In the data rows, 128 means zero.
What is the hidden score of each row? Scores go from 0 to 20, and 10 is about the middle.
[110  99 148 158 174 125 136 117 128 135 117] 1
[140 148 134 130 134 133  99 157 143 153 135] 14
[120  87  96 144 178 141 119 111 122 143 149] 3
[165 210 113 159  70 133 132 164 158  81 178] 20
[139  93 144 117 138 131 119 125 113 127 123] 8
[117 172 104  89  26 100 139  75 140  95 231] 19
[139 128 113 143 184  98 117 190 131 116 143] 10
[149 147 134 164  81 114 152 131  91 110 137] 17
[ 84 114 154 125 128 108 132 148 138 119 156] 4
[137 113 115 137 125 150 145  99 120 154 137] 10
[141 101 119 130 116 123 105 110 135 161 122] 10
[150  96 105 146 157 142 129 158 120 119 146] 10
[ 83 181  90 129 146 130 154 109 128 116 106] 9
[158 109  96  88 151 177  63  57 122  47  98] 10
[115 127 125 170 177 122 159 101 140 158  83] 4
[134 109 126 129 103 106  97 143 139 108 157] 12
[137 150 137 177 128 121 154 180 134 137 111] 14
[ 96 124 153 127 123 135  82  94 211  76 101] 5
[124 123 119 110  30 121 137 130  43  75 127] 17
[118 255  58 148  14 147 145 102 218  82 255] 20
[154 150 137 127 126 105 131 143 138 145 136] 16
[ 74  19 183  90 170 143  78  44 147   0   0] 0
[152 130  85 123 167 149 142 181 130 153 124] 14
[119 125 147 147 119 137 143 155 126 147 119] 10
[128 171  80 125 217 124  70 156 112 202 101] 11
[111 134 135 129 169  97 116 131 133 148 140] 6
[141  92 129 150 125 161 124 136 144  75  92] 9
[155 118 124 134 108 101 101 112 153 148 113] 13
[129 139 118 166 164 120 132 144  98  83 140] 9
[135 108 102 126 115 119 139 113 159 128 117] 11
[114  67 149 146 157 136 164 137 121 141  96] 1
[159 188 140 133  62 101 137  85 128 111 164] 20
[194 187 122 118 199 142 157 131 112 206  99] 18
[169 156 105 136 135 118 128 156 150 132 161] 19
[111 124 141 128 140 120 129 186 111 144 123] 9
[129  91 114 137 153  98 149 173 149 148 134] 8
[127 175 112 117  91 147 152 146 151 120 189] 18
[114 117 108 115 125 119 113 122 122  57 119] 9
[ 96 209 119 121  68 113  97  62 236  95 255] 15
[133  83  95 149 120 109 144 140 129 147 108] 9
[ 62 139  18 115 215 115  69  70 100 167 111] 0
[117  71 132 130 122 180 142 148  82  85 144] 6
[110 221 151 105  22 149 157 176 125  59 255] 20
[108  99 137 130 124 131 148 146 120 155 152] 6
[133  94 136 107 123 141 138 156 118 161 177] 10
[121  59 160 151 114 114 114 153 144 155  89] 4
[157 144 126 124 100 157 187 106 138 147 165] 16
[129 127 101 119 114 130 126  84 128  87 120] 11
[183 170 116 124 146  87  97 129 235 158  83] 19
[168  81 116 117 164 143 146 135 112 142 132] 10
[111  70 139 176 111 129 112  86 156 109 127] 2
[177 104 115 144  84  97 132 163 116 171 130] 18
[121 167 155  81 134 172 137 137 154 148 138] 13
[153 139 140 131 124  98 130  93 218 116  44] 13
[ 91 133  85  82 211 116 121 124  92 198 121] 3
[163 149 141 117 135  94 105 159 101 150 128] 17
[104 162 115 119  99  86 166 160 151 141 162] 14
[ 61 244 255  64  75 125  65  99 171  92 189] 12
[124 169 109 134 109  78 114  87 156 110 106] 14
[194 163 156 141 150 151 195 135 132 191  87] 18
[110  83 131 144 157 117 163 146 138 166 133] 3
[152 109 119  98 131 134 128 173 121 112 140] 14
[144  77 141 142 138 112 148 145 158  99 130] 7
[147 144 134 102 146 136 110 117 175 122 118] 13
[ 92 110  67 116 148 108 125 134 109 180 106] 6
[137 112 136 141 119  88 159 113 185 166 148] 10
[127  98 165 146 147 103 103 150 179 119 111] 6
[136 120 134 154 169 129 116 163 121 126 148] 8
[ 75 175 119 137  84  87 116 114  82 115 158] 11
[122  93 116 144 131  94 123 156 100 147 127] 8
[ 62 147 182 113 136 126 116 122  57 169 169] 2
[130  91 111 112 101 124 111 101  95 125 132] 9
[112 106  65 106 137 100 120 134 113 145 131] 9
[107 129  94  77  59 141 112  38  86   0 102] 12
[205 188 108 137 148 146 124  79 131 142  93] 20
[105  80  97 147 130 113 142 146 123 171 168] 5
[113 136  85 133 174 106 122 130  83 143 134] 8
[157 137 161 125 145 143 131 106 145  90  97] 11
[167 130 125 122 149 107 103 144 221 114  87] 14
[174 101 146 144 125 125 132  75 135 107 150] 11
[125 157 113 107 123 177  76   0  74  14 101] 9
[140 139 152 123 127 126 151 141 165 113 119] 13
[115 166 125 134 182 125 126 126 159 118 124] 8
[118 136 153 135 112 126 125 170  81  98 139] 12
[109  64 142 126 147 112 153 144 133 115 131] 2
[ 79 173 150 118  59 118  80  50 238  89 163] 10
[142 100  82 123 131 120 112 137 148 139 124] 11
[126 128 114  82 126 145 118 139 142 125 133] 12
[122 119 141 147 130  82 123 144 121 134 112] 9
[149 122 146 127 192  77 104   0 255 115  14] 3
[107   1 138 140 171 100  80  51 187  95  74] 0
[167 255 112 130 110  64 127  98 246 160 116] 20
[136  88 150 101 125 139 163 151 134 110 143] 9
[137 117 132 125 107 111 157  91 146 137  89] 11
[166 168 149 123 165 112 138 105 189 167  37] 14
[145 158 140  99  96 107 144 145 142 115 175] 18
[132  84 108 136 130 141 147 106 133 103 135] 7
[140 136  70 146 142  92 117 108 100 140 112] 12
[148 118 141 139  74 126 112 118  86  97 112] 14
[ 74 131 212 132  94 138 123  92 113 168 169] 3
[111 132 155 135 114 119 118 128 112 154 119] 9
[ 93 152 104 126 201 135 119 102 106 128  86] 3
[191 206 150 141 121 129 203 102 115 255 102] 20
[134 167 117 140 148 156 167 189 137 237  94] 15
[126 123 125 134 170 143 140 184 172 152 111] 9
[149  96 141 128  97 129 120 132 114 129 142] 12
[112  98 115 117 148 160 105 184 155 156 126] 8
[ 89 103  60 101 161 119 101  99  94 121  96] 3
[116 115  86 126 153 139 129 178 111 119 122] 10
[151 133 120 147 129  93 112 151  98 149 143] 14
[ 97 146 157 113 138 148 111 108 110 161 159] 6
[181 211  77 124 115 145 189 165  99 171  94] 20
[ 95  94 132 142 134  96 143 165 124 112 104] 4
[186 161 113 123  63  95 132 128 161  60 127] 20
[160 104 121 142 128 131 116 142 188 159 159] 13
[123  98 120 160 120 167 138 149 148 135 120] 8
[150 130 152 129 163  66 103  87 191 130  65] 8
[176 171 141 135 102 134 185 144 136 198 115] 20
[109  92 117 121  29 126 123 142  76  68 163] 13
[137 109 120 164 137 124 134 142  91 106 112] 9
[139  86 150 145 100 115 136 142 109  85 121] 10
[100 123  93 101 142 148 117 112 139  76 136] 7
[145 135 110 131 176 106 154 128  97 134 125] 10
[134 121  92 114 115 100 143 184 125 117 150] 15
[ 96  87 109 171 179 138 132 126 140 159 108] 0
[131 138 134 143 124 163 104 145 120 123 128] 12
[126 134  96 158 117 143 142 166 126 168 116] 13
[148 124 125 133 173 157 130 131 137 175  85] 9
[ 55 133  45 147 248  81 133 120 106 204  95] 0
[143 137 110 140 160  92 129 161 118 138 147] 12
[170  85 107 117 115 106 114 103 117 120 123] 13
[164 128 107 139 100 144 182 184 115 134 144] 19
[ 81   0 211 188 244  97  60   0 255 170   0] 0
[121 124 197 146 138 128 141 164 113 137 141] 7
[105  46 221 152 121  96  33   2 250 121   0] 0
[122 163 186 118 111 165 186 126 140 186 159] 12
[ 99 158 118 147 122 152 129 163 180 190 166] 11
[125 153 150 118 107 113 135 133 170 149 106] 13
[134  48 111 122 120 174 136 135 129  99 147] 6
[119  92 138 123 139 141 126  88 117 136  96] 4
[109  88  99 112 117 114 122 193 165 109  96] 10
[138  97 104 115 105 148 129 122 147  95 100] 11
[136  70 124 133 116 101 140 167 162 102 131] 9
[124 166  95 131 164 136 123 186 145 124 148] 14
[139 161 125 190 134 138 107 133 171 118 122] 13
[132 134 154 152  86 124 168 141 118  98 140] 13
[ 41 228 255  33  74 207 134 119  38  96 255] 10
[148 127 148 133 106 100 116  71 100  76 127] 11
[125  36 110 153 166 111  85  18 165  73  77] 0
[135 134 164 113 126 128 127 124 124 127 129] 11
[134 132 110 117 120 153 135 142  87 100 121] 13
[149  62 142 114 126 134 142 171  93 121 125] 9
[134 113 136 147 132 128 122 177 165 148 147] 11
[133 148 102 156 112 136 137 153 120 126 161] 15
[ 61 217 255  65  78 197 121  85  72 153 243] 9
[109 116 105 101 119 170 149 121 126 157 116] 9
[139 128 164 151 130 106 124 192 154 146 111] 12
[129 123 129 114 182 115 115 112  81  53 112] 6
[118  99 133 143 122 120 107 146 110 163 138] 8
[135 111 131 139 134 152 135 144 128 142 103] 10
[128  95 139 150 127 117 129 183 117 187 144] 9
[102  49 153 191 158 141  81   3 252 146  42] 0
[121  98 115 107 108 144 145 128 113 102 118] 9
[154 110 173  96 145 134 121 103 159 147  77] 9
[ 98 120 104 134 123 123 126 165  96 101 142] 9
[145  96 135 128 139 101 150 141 103 133 135] 9
[153 106 155 169 108 143 118 148 138 141 127] 12
[113 132 115 132 153 133  97  97 151  96 123] 7
[110  98 137 145 124 120 128 168 106 142 147] 7
[124 113 131 139  90 132 123 112 145 110 138] 10
[166 121 102 118 129 123 131 184 154 130 133] 17
[129 161 100 108  27 136 152 126  67  56 146] 20
[172 192 153 109 124  57  93 116 255  80 108] 20
[118  84 139 151 100 178 157 137 134 126 115] 7
[104 109 189 173 134 136 120  86 153 142 133] 1
[135  55 106  94 135 121 133 114 108  83 112] 6
[146 144 107 138 143  95 129 139 106 103 136] 14
[109 134  80 120 136 133 120 117 102 118 158] 10
[110 116 120 162 110 127 145  93  69 128 132] 7
[ 16 234 255  77  46 218 147  97  41 113 255] 8
[115 114 139 122  94 155 136 138 118 128 117] 10
[112 137 115 141 125  95 105 152 122 122 149] 11
[112 120 115 126 143 129 139 113 123 142 110] 7
[110  67 124 157 170 125 146 129 154 162 118] 0
[150 142 105 144 191 129 165 105 153 197  49] 9
[120 128 116 129 128 117 135  97 158 111 117] 9
[125 119 173 159 165 101 132 165 139 115 135] 6
[ 91 165 114 142  72 117 145 106  76  93 170] 12
[150  99 117 172 147 116 112 212 178 148 117] 12
[126 111 127 100  69 120 120 133  96  63 140] 14
[108 152 160 122  97 107 129 157 128 134 172] 12
[ 90 116 153 139 147  94 139 175 142 105  81] 5
[137 170 143 147  95 126 115 109 115 171 147] 15
[115  98 124 128 176 148 113 123 114 132 157] 3
[146 143 122 157 101 135 140 153 136 157 159] 16
[155 104  76 146 154 150 114 121 124 100 117] 11
[ 30 145 253 100 100 195 120 120 109 143 200] 0
[110  95 110  90 129 124 125 160 102 154 148] 8
[138 131  91 103  97 113 116 127  93 171  75] 16
[125 133 152 147  92 158 125 114 125 135 162] 11
[146 164 138  97  87 167 142  85 127 103 120] 17
[149 103 130 115 149 140 127 101 140 102 165] 9
[101 188 219  62  66 170 113  91 157 115 215] 14
[149 105 122 146 170 148 145 152 120 171 128] 9
[108 113 125 119 137 135 133 172 113 114 119] 8
[139 170 143 127 163 157 137 147 111 166 112] 13
[126 205 121 113  37 123 142 106 170  81 235] 20
[113 125  71 114 178 143  93 144 123 109 135] 8
[157 110 138 158 178 127 170 164 109 150 125] 9
[119  67 145 140 149 175 115 104 165 168  65] 1
[117 146 128 146  84 148 119 153 133  87 113] 14
[157 155 143  90 163 145 136 203 104  96 147] 17
[163 128 103 136 140 130 166 155  95 124 137] 15
[139  86 100 143 153 149 127 131  95 145 123] 7
[141 130 108 126 107 118 153 167 137 124  79] 16
[117  98  68 154  97 103 135 170 132 129 128] 12
[181 103 128  97 121  94 123 111 155 153 114] 15
[165 110 143 147 138 146 111 124 114 121 117] 11
[120 105 122  86 102 140  91  69  84  36 149] 8
[140 124 133 171 158 146 156 111 114 180 113] 8
[112 174 124 117 157 105 115 137 191 100 134] 11
[140 159 111 117 167 121 120 179 153 132 150] 14
[128 158 119 140 125 136 113 128 140 142  91] 13
[134 150  90 142 150  92 107 165 124 134 115] 14
[128 139 145 134 164 149 171 199 143 191 117] 11
[146 102 167 149 141 113 108 112 102 123 121] 7
[126 131 118 174 162 140 102 180 135 122 115] 9
[122 124 136 157 139 162 113 176 145  75 127] 10
[191 174 142 158 135 142 158 155 129 222  84] 20
[110 135 189  92 113 127 149 130 103 173 188] 9
[145 102 152 129 145 119 101 149 153 105 128] 9
[127 103 120 148  95 146 140 146 121  99 146] 11
[147 129 147 157 144 123 100 120 106 110 123] 10
[133 129 124 138 123 142 104 193 110  68 149] 14
[ 68 137  61 118 163 134 118  96  62 100 114] 3
[128 132  95 114 156 143 107 160 104 148 127] 11
